In the data rows, 500 means zero.
Here is a table of points, one per row:
{554, 474, 438, 587, 446, 666, 518, 538, 478, 513, 484, 561, 428, 359, 522, 628, 552, 398, 438, 593, 395, 580, 349, 348, 466, 524, 405, 632, 437, 472, 540, 474}
{526, 619, 603, 416, 561, 489, 376, 651, 519, 437, 471, 491, 489, 444, 527, 500, 518, 560, 530, 685, 422, 480, 489, 417, 351, 435, 440, 635, 542, 475, 451, 269}
{400, 489, 631, 394, 514, 515, 421, 526, 638, 461, 397, 358, 456, 655, 448, 452, 691, 302, 444, 486, 632, 393, 456, 457, 443, 458, 473, 392, 382, 509, 541, 460}
{455, 372, 466, 566, 666, 426, 491, 511, 402, 497, 378, 628, 578, 620, 495, 450, 574, 717, 548, 505, 471, 548, 505, 458, 554, 488, 363, 368, 534, 552, 558, 560}
{321, 702, 547, 399, 512, 479, 398, 545, 487, 499, 478, 648, 552, 411, 492, 434, 412, 491, 605, 436, 621, 598, 508, 407, 535, 287, 543, 422, 438, 519, 511, 425}
{595, 514, 393, 545, 546, 405, 611, 567, 512, 377, 498, 507, 366, 554, 533, 550, 382, 542, 531, 549, 428, 579, 523, 580, 360, 458, 442, 358, 406, 691, 494, 393}
{376, 542, 432, 549, 528, 542, 477, 582, 339, 514, 628, 379, 414, 529, 459, 534, 394, 476, 583, 600, 516, 362, 648, 510, 368, 450, 432, 437, 412, 539, 558, 429}
{407, 529, 581, 416, 355, 511, 546, 555, 446, 532, 489, 479, 469, 688, 712, 589, 495, 443, 565, 441, 625, 604, 394, 483, 472, 402, 501, 541, 382, 563, 386, 629}
{744, 569, 488, 425, 330, 429, 370, 459, 437, 445, 523, 518, 539, 467, 468, 434, 366, 436, 548, 472, 466, 444, 422, 522, 437, 462, 471, 547, 583, 614, 579, 642}
{513, 429, 431, 378, 393, 335, 439, 476, 533, 556, 576, 491, 431, 380, 492, 549, 502, 486, 544, 490, 466, 488, 477, 476, 441, 474, 495, 504, 673, 602, 738, 558}
{685, 693, 672, 650, 525, 519, 367, 307, 225, 302, 419, 463, 442, 510, 442, 445, 464, 450, 345, 477, 524, 444, 470, 523, 549, 479, 616, 567, 467, 601, 687, 663}
{623, 585, 533, 447, 405, 405, 394, 407, 437, 474, 452, 533, 459, 517, 493, 432, 517, 541, 453, 527, 534, 540, 531, 520, 486, 520, 530, 597, 557, 626, 665, 646}
{540, 436, 432, 349, 348, 360, 455, 510, 483, 574, 482, 476, 523, 495, 410, 425, 530, 503, 505, 588, 476, 507, 575, 506, 547, 516, 521, 558, 572, 559, 689, 596}
{482, 314, 441, 381, 351, 439, 450, 488, 507, 488, 508, 501, 516, 464, 444, 495, 506, 502, 543, 590, 552, 479, 533, 487, 546, 469, 633, 613, 545, 624, 609, 465}
{421, 381, 422, 411, 397, 490, 514, 488, 506, 488, 561, 492, 460, 502, 404, 524, 577, 609, 473, 576, 608, 451, 514, 608, 510, 576, 687, 665, 499, 636, 531, 444}
{378, 355, 463, 365, 419, 548, 544, 541, 394, 422, 581, 577, 460, 468, 410, 532, 581, 603, 489, 546, 604, 347, 518, 637, 624, 629, 723, 612, 398, 593, 519, 436}
{494, 455, 470, 671, 360, 559, 421, 532, 434, 630, 426, 500, 519, 511, 499, 448, 461, 742, 360, 461, 502, 475, 607, 460, 464, 450, 405, 451, 411, 470, 487, 459}
{632, 402, 588, 444, 600, 326, 479, 674, 391, 542, 494, 492, 564, 374, 622, 562, 634, 519, 363, 538, 494, 387, 513, 556, 416, 399, 510, 485, 487, 357, 389, 551}
{379, 468, 563, 569, 549, 408, 432, 547, 453, 370, 607, 456, 455, 568, 510, 316, 560, 527, 521, 558, 593, 581, 423, 417, 336, 647, 361, 587, 428, 358, 494, 642}
{414, 531, 471, 602, 597, 565, 427, 479, 721, 563, 529, 562, 387, 538, 437, 432, 649, 548, 548, 376, 322, 472, 351, 443, 358, 415, 627, 625, 706, 653, 485, 571}
{397, 539, 506, 469, 418, 443, 558, 555, 499, 403, 519, 485, 665, 565, 441, 629, 497, 379, 431, 257, 292, 400, 385, 540, 512, 572, 348, 477, 701, 614, 481, 452}
{396, 415, 699, 467, 508, 583, 546, 394, 536, 603, 259, 645, 590, 323, 598, 567, 457, 347, 454, 489, 426, 444, 690, 653, 360, 596, 569, 547, 540, 508, 423, 609}
{477, 507, 292, 682, 506, 400, 514, 556, 417, 478, 423, 345, 404, 308, 539, 307, 579, 397, 487, 368, 431, 379, 612, 540, 466, 458, 605, 466, 482, 496, 343, 499}
{574, 477, 333, 409, 584, 486, 514, 553, 516, 601, 503, 588, 616, 701, 670, 287, 458, 423, 388, 545, 453, 424, 446, 532, 548, 697, 470, 531, 497, 564, 505, 415}
{464, 529, 465, 499, 442, 566, 692, 516, 515, 458, 389, 311, 485, 334, 595, 480, 574, 524, 621, 514, 359, 592, 479, 356, 711, 506, 522, 639, 367, 543, 480, 535}
{428, 401, 437, 462, 512, 473, 383, 331, 468, 496, 577, 394, 398, 502, 526, 658, 478, 463, 301, 540, 452, 598, 442, 476, 489, 597, 439, 417, 519, 410, 462, 485}
{412, 523, 449, 645, 523, 330, 404, 480, 622, 549, 627, 537, 741, 477, 430, 516, 428, 448, 406, 517, 455, 669, 579, 429, 462, 487, 577, 710, 285, 488, 448, 471}
{600, 319, 569, 646, 480, 572, 395, 457, 424, 525, 583, 641, 526, 437, 448, 543, 490, 551, 626, 474, 599, 588, 528, 576, 650, 530, 378, 505, 587, 485, 443, 352}
{500, 537, 369, 371, 560, 599, 425, 474, 487, 459, 407, 397, 508, 499, 373, 642, 545, 586, 431, 475, 618, 574, 426, 484, 474, 407, 577, 484, 520, 340, 496, 443}
{578, 408, 513, 569, 484, 494, 592, 533, 469, 571, 308, 437, 497, 520, 416, 431, 505, 497, 611, 597, 636, 555, 521, 424, 371, 532, 594, 436, 657, 410, 431, 404}
{607, 517, 513, 383, 597, 278, 638, 325, 543, 459, 388, 591, 534, 528, 399, 518, 544, 479, 472, 345, 528, 537, 661, 282, 531, 489, 530, 410, 438, 496, 423, 416}
{585, 462, 453, 471, 514, 588, 614, 464, 553, 421, 622, 574, 471, 550, 545, 345, 540, 424, 473, 717, 568, 573, 618, 454, 606, 344, 456, 448, 612, 475, 359, 649}
{519, 481, 612, 591, 589, 571, 522, 502, 495, 627, 527, 529, 537, 573, 440, 401, 468, 479, 479, 509, 405, 419, 369, 372, 641, 695, 666, 389, 602, 632, 409, 543}
{535, 495, 476, 492, 652, 624, 577, 546, 541, 619, 605, 341, 476, 433, 387, 442, 372, 468, 452, 203, 597, 446, 489, 361, 417, 542, 494, 633, 578, 427, 625, 498}
{461, 514, 513, 598, 559, 518, 635, 763, 540, 559, 447, 625, 454, 612, 583, 415, 403, 457, 325, 421, 511, 533, 538, 584, 653, 364, 540, 614, 677, 517, 587, 503}
{363, 371, 509, 379, 603, 427, 514, 311, 470, 596, 419, 503, 374, 404, 579, 385, 305, 579, 418, 504, 481, 465, 251, 536, 482, 454, 379, 530, 518, 547, 335, 487}
{413, 509, 361, 473, 626, 565, 406, 552, 411, 580, 544, 575, 624, 419, 538, 572, 402, 368, 617, 549, 480, 571, 465, 407, 488, 553, 668, 274, 532, 508, 505, 609}
{580, 582, 613, 464, 566, 499, 324, 514, 654, 720, 441, 402, 418, 563, 459, 458, 375, 521, 588, 575, 463, 440, 587, 701, 715, 529, 495, 504, 436, 430, 434, 459}
{444, 434, 533, 512, 478, 584, 470, 396, 448, 469, 430, 598, 367, 629, 411, 416, 526, 575, 630, 439, 357, 666, 520, 714, 495, 439, 578, 441, 517, 377, 479, 450}
{511, 551, 577, 396, 706, 487, 564, 380, 495, 369, 765, 473, 517, 409, 575, 419, 507, 588, 553, 432, 495, 572, 612, 654, 564, 541, 553, 495, 503, 512, 410, 454}
{518, 493, 465, 430, 427, 584, 445, 589, 572, 336, 503, 792, 421, 397, 459, 352, 612, 431, 413, 413, 376, 434, 451, 592, 604, 541, 438, 428, 425, 339, 506, 406}
{445, 533, 555, 512, 351, 554, 653, 464, 625, 430, 555, 456, 503, 551, 569, 477, 361, 561, 454, 462, 480, 642, 690, 528, 308, 628, 526, 483, 515, 393, 596, 471}
{478, 492, 458, 549, 657, 437, 603, 457, 570, 437, 414, 440, 495, 515, 597, 645, 560, 469, 415, 600, 552, 569, 430, 590, 561, 498, 543, 501, 460, 330, 752, 480}
{602, 540, 506, 437, 449, 536, 445, 516, 504, 449, 458, 434, 571, 561, 512, 514, 352, 536, 552, 549, 314, 497, 414, 405, 461, 534, 668, 446, 403, 302, 546, 394}
{486, 596, 621, 564, 486, 367, 455, 586, 528, 514, 484, 542, 320, 516, 331, 723, 501, 422, 443, 551, 570, 573, 555, 475, 582, 578, 393, 485, 460, 577, 370, 486}
{532, 678, 324, 479, 567, 486, 599, 414, 422, 502, 361, 437, 492, 526, 592, 599, 499, 486, 586, 484, 541, 506, 504, 515, 580, 636, 428, 704, 649, 497, 434, 359}
{344, 600, 453, 405, 306, 528, 438, 453, 381, 574, 584, 398, 462, 527, 558, 483, 587, 495, 440, 452, 478, 567, 656, 436, 685, 565, 456, 467, 666, 334, 371, 524}
{390, 402, 512, 680, 406, 408, 550, 521, 466, 345, 434, 446, 572, 552, 406, 489, 403, 360, 565, 525, 622, 530, 423, 506, 539, 597, 531, 519, 498, 459, 438, 354}
{599, 567, 515, 494, 453, 467, 588, 570, 487, 616, 572, 616, 489, 452, 543, 487, 430, 470, 532, 382, 683, 577, 295, 699, 444, 497, 556, 433, 501, 404, 417, 558}
{653, 523, 486, 530, 426, 383, 602, 562, 624, 530, 592, 441, 514, 550, 359, 621, 563, 616, 531, 510, 440, 464, 403, 497, 462, 504, 547, 466, 383, 403, 377, 682}
There is one direction along which these points spread out most. Take the direction at right angles to it along which they spread out most. Go by this last direction. Where along it does each point below lie, from 0 to 99? The average is 50, and the first point in the table lies past the average. One standard deviation of the points above along it is 16.
{488, 569, 487, 547, 478, 512, 491, 533, 422, 608, 529, 537, 526, 605, 637, 673, 600, 688, 427, 416, 482, 486, 527, 422, 448, 465, 563, 453, 374, 525, 567, 486} 62
{496, 527, 504, 645, 374, 478, 460, 285, 688, 472, 517, 403, 683, 458, 678, 441, 574, 541, 566, 483, 583, 379, 425, 602, 561, 359, 439, 386, 465, 536, 502, 413} 49
{468, 506, 588, 482, 568, 582, 553, 630, 432, 542, 483, 342, 717, 386, 359, 423, 604, 526, 515, 521, 487, 656, 453, 686, 539, 448, 317, 386, 462, 570, 602, 532} 50
{529, 514, 391, 587, 491, 609, 584, 344, 549, 633, 665, 543, 439, 537, 454, 554, 471, 332, 407, 611, 527, 416, 507, 504, 482, 307, 422, 458, 439, 475, 560, 450} 54
{689, 373, 686, 438, 471, 675, 547, 518, 518, 450, 583, 472, 531, 495, 556, 529, 494, 557, 421, 424, 567, 491, 494, 310, 453, 407, 470, 468, 449, 590, 476, 399} 56
{461, 515, 517, 426, 506, 619, 693, 430, 417, 530, 454, 554, 568, 579, 307, 501, 417, 518, 559, 546, 378, 359, 491, 502, 445, 362, 337, 570, 359, 466, 459, 641} 51
{508, 672, 615, 587, 524, 509, 568, 423, 391, 582, 621, 639, 618, 573, 515, 510, 723, 487, 656, 614, 490, 347, 533, 523, 392, 457, 454, 526, 625, 427, 487, 458} 44
{525, 607, 518, 548, 474, 488, 573, 496, 601, 603, 493, 641, 371, 359, 547, 452, 575, 530, 636, 483, 603, 449, 477, 388, 497, 676, 373, 355, 357, 499, 658, 521} 52
{390, 615, 531, 568, 507, 534, 529, 587, 704, 300, 452, 462, 535, 403, 502, 601, 327, 683, 406, 635, 524, 296, 493, 432, 563, 523, 490, 399, 655, 465, 489, 626} 52
{561, 541, 447, 502, 529, 694, 425, 551, 551, 460, 467, 408, 524, 478, 558, 532, 596, 454, 437, 549, 471, 672, 568, 561, 421, 597, 516, 384, 499, 695, 391, 505} 49
{560, 386, 299, 502, 639, 614, 302, 530, 607, 382, 410, 536, 554, 565, 541, 604, 487, 486, 661, 382, 626, 421, 638, 527, 492, 527, 376, 598, 459, 479, 415, 682} 49
{495, 319, 669, 546, 603, 431, 484, 560, 495, 461, 598, 359, 383, 576, 649, 629, 445, 403, 681, 444, 349, 466, 548, 412, 582, 425, 543, 543, 471, 443, 602, 528} 58
